(in the rows, 128 means zero)
Families of rows that turns and mirrors carry onto each other, the same ones carrying the whole set onto itself: the rest of each named row's family, in list order:
5 families of 6 rows:
tetib: [141 134  96 116 145 118 162 110 153 156 112 132 123 103]
gatu: [139 128  95 110 138 120 148 127 162 143  96 127 125 109]
nosaf: [143 139 100 118 130 123 157 111 152 153 108 130 130 104]
dur: [154 129 121 115 164  86 120  94 149 171 112 112 119 115]
Rulat: [124 137 141 112 154 102 144  94 139 162 121 123 132 123]
ribaz: [144 115 117  83 156 121 104 124 130 171  86 123 118 119]
Ruru: [128 114 107  96 145 115 122 143 140 166  89 109 134 118]
kasef: [142 136  96 118 131 116 149 113 149 150 100 125 134  97]
gipi: [135 131 104  86 152 135 154  96 132 156 106 138 119 122]
fam: [132 129 146 106 158  94 132  93 128 170 110 113 124 115]
bofu: [133 132 105  99 147 135 153  94 137 152 106 140 113 117]
Kepo: [153 115 111  81 161 124 117 132 140 160  84 115 117 113]
Dig: [132 136 108  98 138 139 156 106 135 163  99 139 128 121]
sizop: [129 115 111 103 146 110 118 144 126 162  88 120 133 120]
lenut: [155 116 109  79 167 126 112 121 140 169  91 116 121 110]
Fode: [145 106 114 106 147 107 119 143 132 164  94 107 128 115]
mun: [155 135 128 110 156  96 123  80 143 163 109 116 111 109]
gofe: [135 115 125 104 156  92 119 139 141 159  96 110 137 125]
lur: [142 124 125  87 179 113 109 122 139 165  86 117 114 113]
nadul: [144 113 108  83 161 125 111 132 135 153  93 125 118 110]
tada: [152 127  93 116 137 123 152 110 146 146  99 135 120 105]
dibo: [130 136 138 100 157  82 127  96 134 172 110 117 130 121]
nidu: [125 125 141  99 153  97 141  92 124 168 114 110 124 118]
Feful: [154 134 111 113 159  90 117  92 152 169 114 113 117 104]
kek: [152 129 124 111 172  89 125  93 142 162 109 101 115 110]
zuzor: [129 135 112 101 147 135 151  88 141 151 103 139 131 113]
Topid: [145 135 119 115 165  97 135  86 162 160 109 120 108 106]
ziz: [125 138 111  92 153 145 143 116 137 150 101 137 123 120]
fivuv: [134 134 135 114 149  88 142  97 129 174 118 111 122 124]
Fisi: [124 109 112 105 145 102 123 141 124 162  92 117 137 114]

Which other rows belong to the same family as zuzor? tetib, Ruru, nadul, dibo, kek
Which other rows belong to the same family as lur? gatu, Rulat, gofe, Topid, ziz
Which other rows belong to the same family as mun? ribaz, Dig, Fode, tada, fivuv

Families of rows that turns and mirrors carry onto each other, the same ones carrying the whole set onto itself: the rest of each named row's family, in list order:
5 families of 8 rows:
Rebi: [107 123  99 135 116 137 139 124 140 127 117 134 145 146 150 107 154 118
 115 137 134  92 142 111]
rop: [147 142  98 149 141 129 123 137 164  84 113 143 116 144 132 143 141 119
 123 124 126  96 160 102]
vomot: [134 135 101 147 119 126 110 131 156  73 128 122 122 148 147 136 148 111
 115 130 117 104 158 114]
dap: [138 140 103 165 129 136 121 133 172  75 113 144 134 155 137 129 140 119
 132 126 128 100 163 109]
lezip: [115 154 113 155 117 156 124 129 153 125  98 136 160 159 134 133 165 147
 135 119 139 114 153 136]
fas: [112 125  97 127 124 133 140 127 136 132 116 135 135 140 146 114 155 120
 111 136 134  89 140 106]
vun: [110 127  99 140 123 140 144 126 146 129 110 144 148 148 145 106 151 122
 121 135 139  89 143 108]
Vam: [127 139 116 132 153 127 130 154 131 102  99 108 128 136 140 129 128 114
 132 146 146 126 135 136]
tep: [110 150 114 150 107 152 116 126 147 121 107 124 160 159 142 132 169 142
 129 123 134 118 152 141]
nesug: [129 141 117 134 158 129 134 155 134 103  95 113 129 137 137 129 126 117
 135 144 149 123 135 133]
vema: [116 168 111 132 118 141 116 118 150 103 113 105 111 127 149 146 153 108
 150 121 132 127 165 131]
tig: [123 157 111 149 130 154 129 133 153 132  92 144 152 153 127 141 162 150
 135 117 142 111 153 128]
Zev: [107 124 100 139 118 139 141 125 143 127 114 139 149 148 148 105 153 120
 119 136 137  91 143 110]
gede: [120 138 120 144 142 132 128 151 137  94 100 107 143 145 145 118 127 114
 138 148 147 128 136 141]
lef: [112 168 114 139 114 145 116 117 153 100 112 107 120 132 151 139 152 109
 154 121 134 129 166 133]
pas: [115 148 109 128 112 140 113 128 132 127 116 112 137 146 143 149 174 138
 112 124 126 117 147 138]
Bure: [114 126  96 129 129 134 144 128 139 134 112 140 135 140 143 115 153 121
 114 135 136  88 142 103]
rela: [120 170 111 129 126 140 120 121 150 107 109 110 105 123 145 150 152 111
 150 119 134 125 165 126]
Bis: [126 141 119 146 152 134 135 154 140  99  93 118 140 143 138 120 123 119
 143 144 152 125 137 136]
Tonis: [123 137 118 134 147 127 127 152 130  99 103 103 131 138 144 126 129 113
 132 147 145 127 134 139]
zer: [129 142 118 141 156 132 135 155 138 102  93 118 134 140 137 125 123 119
 140 143 151 123 136 133]
zifip: [108 123  98 130 119 134 139 125 137 129 117 133 140 143 149 111 155 118
 112 137 133  91 141 109]
vefus: [121 137 119 138 142 130 127 151 132  95 103 104 137 142 146 121 129 113
 134 148 145 129 135 141]
suz: [113 127  98 138 127 139 147 128 145 132 108 147 144 145 142 109 150 123
 121 134 140  88 143 104]
zub: [133 137 104 163 119 135 116 131 168  71 119 136 137 157 144 126 143 115
 129 128 124 104 161 114]
sofe: [115 128  97 133 130 136 146 129 143 134 109 145 138 142 141 113 151 123
 118 134 139  88 142 103]
Kan: [124 173 110 132 133 142 124 122 153 110 103 118 105 123 140 151 149 114
 154 117 138 123 166 122]
Zug: [121 174 112 146 130 150 126 121 163 106  99 126 120 131 140 141 145 116
 164 116 142 124 169 125]
vot: [144 143 100 158 137 133 124 136 170  80 110 147 126 150 133 136 139 120
 130 123 129  98 162 105]
Loz: [110 147 111 139 105 145 113 126 138 122 115 114 151 153 145 139 173 138
 120 125 128 119 149 142]
Noli: [116 172 114 149 121 151 123 119 162 101 102 121 126 135 144 136 148 114
 164 117 140 126 169 130]
Gep: [145 140  97 141 137 124 119 136 158  83 119 134 111 141 136 145 144 116
 117 126 121  98 158 104]
kivup: [122 139 121 148 147 134 132 152 139  96  96 114 144 145 142 117 125 117
 142 146 150 127 137 139]
Tobul: [124 175 111 139 134 146 127 122 159 109  99 124 112 127 138 147 146 116
 160 115 141 123 168 122]
Tob: [131 135 103 156 115 130 112 129 161  71 126 127 131 154 147 129 146 112
 122 130 120 105 160 116]
Lev: [140 136  99 141 128 123 113 133 155  79 126 126 114 143 142 143 147 112
 113 128 118 101 157 109]
kod: [129 155 106 127 136 141 125 135 138 139 101 130 128 140 128 158 168 145
 119 118 134 110 148 125]
Gabo: [112 169 115 146 114 149 120 117 159  99 109 114 126 135 150 135 150 112
 160 120 137 129 168 132]
pekeb: [129 157 107 138 137 147 129 135 148 138  93 141 138 145 125 151 163 150
 128 116 139 109 151 124]
nir: [123 151 106 122 125 138 118 131 133 135 110 118 128 140 135 156 172 141
 112 121 129 113 146 130]

Which other rows belong to the same family as Zug? vema, lef, rela, Kan, Noli, Tobul, Gabo
Which other rows belong to the same family as gede? Vam, nesug, Bis, Tonis, zer, vefus, kivup
Which other rows belong to the same family as Loz? lezip, tep, tig, pas, kod, pekeb, nir

Families of rows that turns and mirrors carry onto each other, the same ones carrying the whole set onto itself: the rest of each named row's family, in list order:
4 families of 8 rows:
Zep: [111 111 122 123 107 138 138 110 121 131 154]
Rofal: [ 99 124 129 123 148 128 116 114 140 149 134]
zezan: [116 117 110 114 119 133 138 145  97 116 128]
peg: [121 135 104 129 121 121 118 147 106 120 151]
Duvol: [124 147 128 126 143 120 127 148 128 139 115]
teb: [124 129 115 121 112 128 134 145  95 120 125]
Mumod: [103 124 131 130 149 135 106 133 143 131 140]
tipoz: [144 118 124 128 140 115 138 139 130 122 133]
lopov: [134 117 132 112 147 117 127 151 126 134 127]
vub: [126 148 120 140 139 123 129 152 119 122 134]
ven: [102 122 147 119 132 145 130 122 135 142 120]
Zaz: [ 95 140 108 121 114 144 136 125 133 137 149]
napiv: [116 126 101 125 111 118 115 122 102 129 146]
ruda: [ 97 140 113 119 102 141 133 119 121 140 143]
gidup: [109 111 128 106 111 135 124 113 135 146 149]
ribap: [111 107 119 102 114 136 134 122 136 139 152]
gara: [133 116 124 114 113 117 144 123 103 123 135]
vuler: [113 127 141 126 146 128 102 132 142 139 134]
rafe: [ 88 131 113 109 124 136 130 115 129 153 138]
ret: [112 119 147 111 143 140 128 147 136 138 127]
Vogaf: [118 120 111 126 112 129 146 121  98 124 135]
tenep: [110 112 142 114 109 143 139 116 118 127 142]
pago: [120 114 154 105 128 136 132 135 137 134 138]
vodi: [117 151 124 139 144 116 111 138 122 126 135]
nida: [121 146 113 127 149 117 134 144 131 135 120]
taba: [146 125 126 128 132 110 125 143 120 125 133]
bazo: [102 148 130 127 144 122 117 119 139 145 131]
vobe: [ 89 139 111 112 122 127 111 117 120 143 145]
dumo: [110 123  93 125 127 119 116 126 104 124 141]
Nusoz: [132 117 139 108 134 118 134 143 110 125 120]
Lerik: [109 153 104 121 118 120 118 138 111 129 148]
bem: [104 113 144 124 141 146 136 125 134 130 122]

Which other rows belong to the same family as Zaz? zezan, Mumod, tipoz, ribap, nida, dumo, bem
Which other rows belong to the same family as vodi? gara, tenep, pago, bazo, vobe, Nusoz, Lerik

